In the data rows, the value 128 means zero.
Here is a table of points, one per row:
[216  69 182 128  95 186 105 115   0 106  84 104 128  91 149 208 163  96
 242 125 164 109  27  52]
[102 199  22  87  60  70  89 166  93 171  91 153  64  61 153 123 136 137
  91 184 106 142 185 234]
[ 96  90 152 109 179  67  75 112 111 135 165 122 162 211 100 108  87 193
 158  64 167 123 123  94]
[125 137 119 120 189 114 128  74 109 113 195 122 141 140 126  93 186 133
 148 163 130 155  90 136]
[213  87 152 121 164  99 125 111 117 118 173 114 133 117 146 178 115 136
 156  39 111 164 121  87]
[ 59 214  69 107 100 139  96 157 163 155 107 126  90 133 125  52 130 126
 151 144 124 101 195 157]
[150  92 148  61 121 108 134  77 228 104 178  97 140 105 132  74  96 149
 146  66 156 126 111  98]
[115 127 138 135 167  66 116 150 126 113 173 103 131 174 130  83 112 143
 169  98 123 129  77 129]
[149 106 153 156 115 100 113 134 174  71 156 132 140 146  69  52  94 114
 145  89 179  91  51 145]
[139 171  95  78 155  69 111 113  48 119 151  99  41 110 167 182 128 148
 101 139 120 207  42 115]
[120 189  75 128 112 220 137 122 126 194 111  70  62 177 149 154 189 118
  69 119 105 164 194 150]
[100 159 136  50   0 117 110 121 147 145 173 119 125 107 101 107  69 120
 144 149 142 161  67 134]
[ 85 181  64 149  64  40 147 197 172 187 139 138  78 136 178 206 201 118
  94 148 111 196 181 126]
[117 220  63  64  89 105  96 161 168 155 127 113  92 118 112 122 179 125
  62 146  74 135 170 180]
[145 135 146 129 226  35 147  80  29 133 112 104  54 189 233 215 154 156
  37 112 132 151  20 141]
[162  96 176 105 177 181 100  98 119 108  63 122 109  52 157 159  92 126
  89 172 159 162  54  26]
[121 140 183 126 128  59  76 174 166 105 149 130 167 106 149  71 130 123
 102 179 148  92  89  91]
[180 119 185 127 166 133 160 161 155  82 151  84 154 137 115  90  79 115
 110 106 131 149 121 114]
[145  43 207 137 173 221 122  91 117  98  51 121 184 117 122 129 151 103
  87 123 172 111  60  69]
[ 90 177  58  79 143 116 101 157  86 145 162 137  92 119 126 152 144 114
 117 178 136 125 199 203]
[230  84 122 103 148 106 134 235 104 116 179 143 126 177 122 138  85 148
 154  96 151 134  87  99]
[191  88 153 142 129 136 131 155 168 158  82 155 100 149  97 115 144 138
 255 139 136 101 146  97]
[ 93 181  29  96 104 240 146 156   0 149 169 115  45  79 135 119 218 105
  63 190 102 127 161 189]
[134  92 195 155 198 234 165 112 157  85   0 232 212 118 115 151 125  87
  98 137 166  40  66  89]
[ 62  86 142 125 153 142  95  16 141 103  59 186 130 142  97  76 104 127
 106 134 177 131 143  87]
[139 104  78 141  77 124 112 129 180 132 123 127  90 111 127 130 170 130
 122 140 124 105 213 193]
[118  58 139 149 109 154 100  92 175 134 124 103 134 140  91 162 130 116
 143 114 109 129 106 122]
[ 94 194   0 114  88  82 113 158  81 221 112  80  47 100 193 223 237 118
 106 173 102 147 120 107]
[ 95 114 129 143 131  61  98  77 147 154 183 130  35 141 149 111 126  94
 255 125 147 177  86 125]
[164 139 209 144 149 168 117  54  60 143  82 162 113 136 190 191 175 103
  16 114 120  79  24 135]
[103 166  98 174 130  40 155 162 200 112 164 100 174 150 109 255 127 116
 108 101 121 117 255 147]
[117  77 100  95 142 139 154 150 140  49 105 115 131 193 113 191 139 133
 199  91 137 120 135 126]
[144 110 209 130 139 234 144  73  72  87  46 141 185 137 187 245 177 142
  84 103 144 137  52 149]
[102 210  53  84  94 120 138 208  85 181 133 123  94  74 118 110 186 101
 119 241 111 136 181 156]
[ 97 103  98 132  98 110 120 170 254 144 131 172 121 126 172 124 141 142
  97  64 104  93 216 141]
[147 134 104 163  74 135  96 155 176 166 181 212 136  92 149  45 147 106
 204  90 118  84 201 164]
[ 99 130 137 208 139 123 115 193 171 140 181 175 130 104 117 124  99  86
 111  99 134 119 197 112]
[ 92 174  29 123 102 124  44 149 138 163 124 117 126  75  74  49 153 100
 131 196 129 135 227 189]
[159 113 242 158 126 216 168  82 158  99  50 132 157 104 124 143 113 114
  75 117 155  54  35  82]
[111  98 124 116 113 183  93 157 163  87 108 104 137  68  43 120 112  92
 108 159 152 124 156  72]
[140  87 134  64 153  95 135 113 142  76 107 164 136 157 132  57 106  81
 168 128 150  82 152  41]
[154 103 151 111 141  73 111 166 103 113 160 136 113  99  91  87 126 142
 171  70  88 131 127 133]
[114  93 161 133 164 129 142 165 151 131 168 132  90 179 122 122  99 141
 147  71  99 154 150 115]
[117 160 118 129  88 146 162 165 150  81 147 107 146 110 105 144 113 133
 165  96 146 163 122 120]
[152 131 181 126 100 180 184  97 190  66  88 144 181 139  94 159 108 127
 105 193 173 131 133 126]
[122  72 129 137 127  84  98  83 138 121 160 135 103 112 106  58 124  82
 153 118 123 116 137 121]
[141 155  55 128  86 109 137 165 172 161 122 153 121 155 119 134  58 138
 255 116 106  72 201 155]
[138 100 174  97 132  65 102 126 118 151 141 147 170  91 135  34  66 105
 108  92 151   0 112 126]
[146 114 172 163 148  69 179  24  33 110  95 153  93 172 210 215 134 125
  24  69 111 129   8 129]
[101 172  63 120 139 101  54 136  60 158 118   3 100 143 156 170 159 146
  43 143 109 122 196 160]
[153 182 111 141 114 137 145 119  98 191 147 153  83 141 156 150 104 142
 116 115 119 152  89 177]
[149 118 113 160 141  92 145 187 156 133 135 153 186 112 125  72 154 162
  71 119  87  75 237 143]
[128 113 113 142  41 121 128 126 152 139 102 147 183 105 113 123 139 117
 130 115 150 114 175 156]
[ 22 116 128 142 126 121 154 109  84 135 162 125 149 145 114  92 107 129
 116 255 116 177 218 101]
[108  79 137 143 145 208 141  50 171 143  58 100 166 120  92 118  74 123
 137 113 211 119 102 107]
[145 100 121 147  89 127 107 121 128 110 151 114 119 132 131  92 161 137
 148 140 175  99  45 107]
[166 119  78 134 159  83 160 116 148  65 179 125 147 146  77  21 113 116
 158 109 124 122 118 106]
[159 161 119 121  41 175 119  91  47 149 184  61  47  98 197 255 132 122
   0  93 136 193  54 140]
[ 99  85 129 138 122 255 112 112 149  85 123 118 194 127 176  64  91 126
 215 117 156 100 114  79]
[133 124 104 116 117  73 131 112 148 224 151  86  99  75 137 103 174 164
 106 100 128 122 126 139]
[128 168 149 117 158  88 111 109 144 151 137 163 146 103 105  63 125 125
 165 132  21 137 142  81]
[123 107 145 123 118  80 199 129 145 105 194 108 166 147 125  79 101 137
 161  74  96 151 145 111]
These points spread out most along one direction. How far along it is each point below, from 0 to 99? 50 is the average, and the first point above lies past it.
[ 99 106 137 209 168 154  97 168 131 142 145 100 146 136 134 155 115 142
  87 121 124 106 107 121] 54
[193  99 144 164 165  88 137 144 142 100 152 132 171 110 125 132 103 136
 183 101  95 147 114 128] 58
[ 89 190  29 118 118  84 255 184 114 172 153 198  48 104 130 137 117 139
  92 207  94 125 196 167] 22
[110  74 147 156 172 134 126 144 169 100  83 132 136 115  14 141 101 137
 144 122 114 102 163 111] 57
[117 132 131 202 145 117 123 182 121 109 191  89 151 190  67 133  97 178
 122  97 132 136 122 231] 47
[162  88 186 120 128 160 134  71 123  64  80 134 176 228 103  83  91 103
 139 145 166 138  94  75] 74
[146 132 255 137 197 121 144 130  78 152 131 165 146 137 111 124  50  37
 186  84   0 185 108 136] 63
[145 111 200 159 190 231 161 113  99 108  61 146 192  82  97 148  98 131
 104 197 158  50  60 147] 74
[ 96 178  87 106  96 126 124 162 145 159 114 162 119 120 104  91 156 201
 108 184 140  98 242 194] 28
[129  90 148 105 103 198 136 161 132 100  92  98 166 155 171 148  74 126
 115 148 166 135 150  71] 60
[ 84 188  77 130  89 130  55 161  93 184 111 128  60  75 113  98 164 105
 116 203 103 179 123 143] 29
[150 117 139 113  85 130 154 124 121 145  91 138 113 124 200 168 134 158
  63 158 121 255 117 133] 48
[175 104 225 101 164 255 147  34  92 100  58 178 189 129 116 163 236 157
 101 120 136 107  60 126] 78
[152 116 122 154 140 116 152  85 124 106 153 125 118 123 100 133 102 131
 224 134  98 156 105 137] 54
[122  96 183 143 156  74 137 116 106 131 180 122 155 192 172 107 108 130
 167 102 113 145 144 168] 54
[175 142 123 138 121  85 149 133 174  81 206 125 196 161 113 131 107 108
 172  49 114 145 165 128] 51
[156 155 163 111 154 118 125 130 135 119 121 106 103 138 155 144 142 137
 133 120 145 193  90 113] 55
[ 54 187  11 100 102  93 138 178 101 161  99 124  83  90 126  75 170 255
  91 183 118 112 156 161] 23
[158 158 154 119 174  98 154  82 129 145 177 144 224 167 140 121 102  78
 142 114 138  99 107 114] 60
[ 27 168 146 188 135 130 160 120 167 139  82  91 156 150 124 148 119 183
  85 114 130 115 172 157] 46
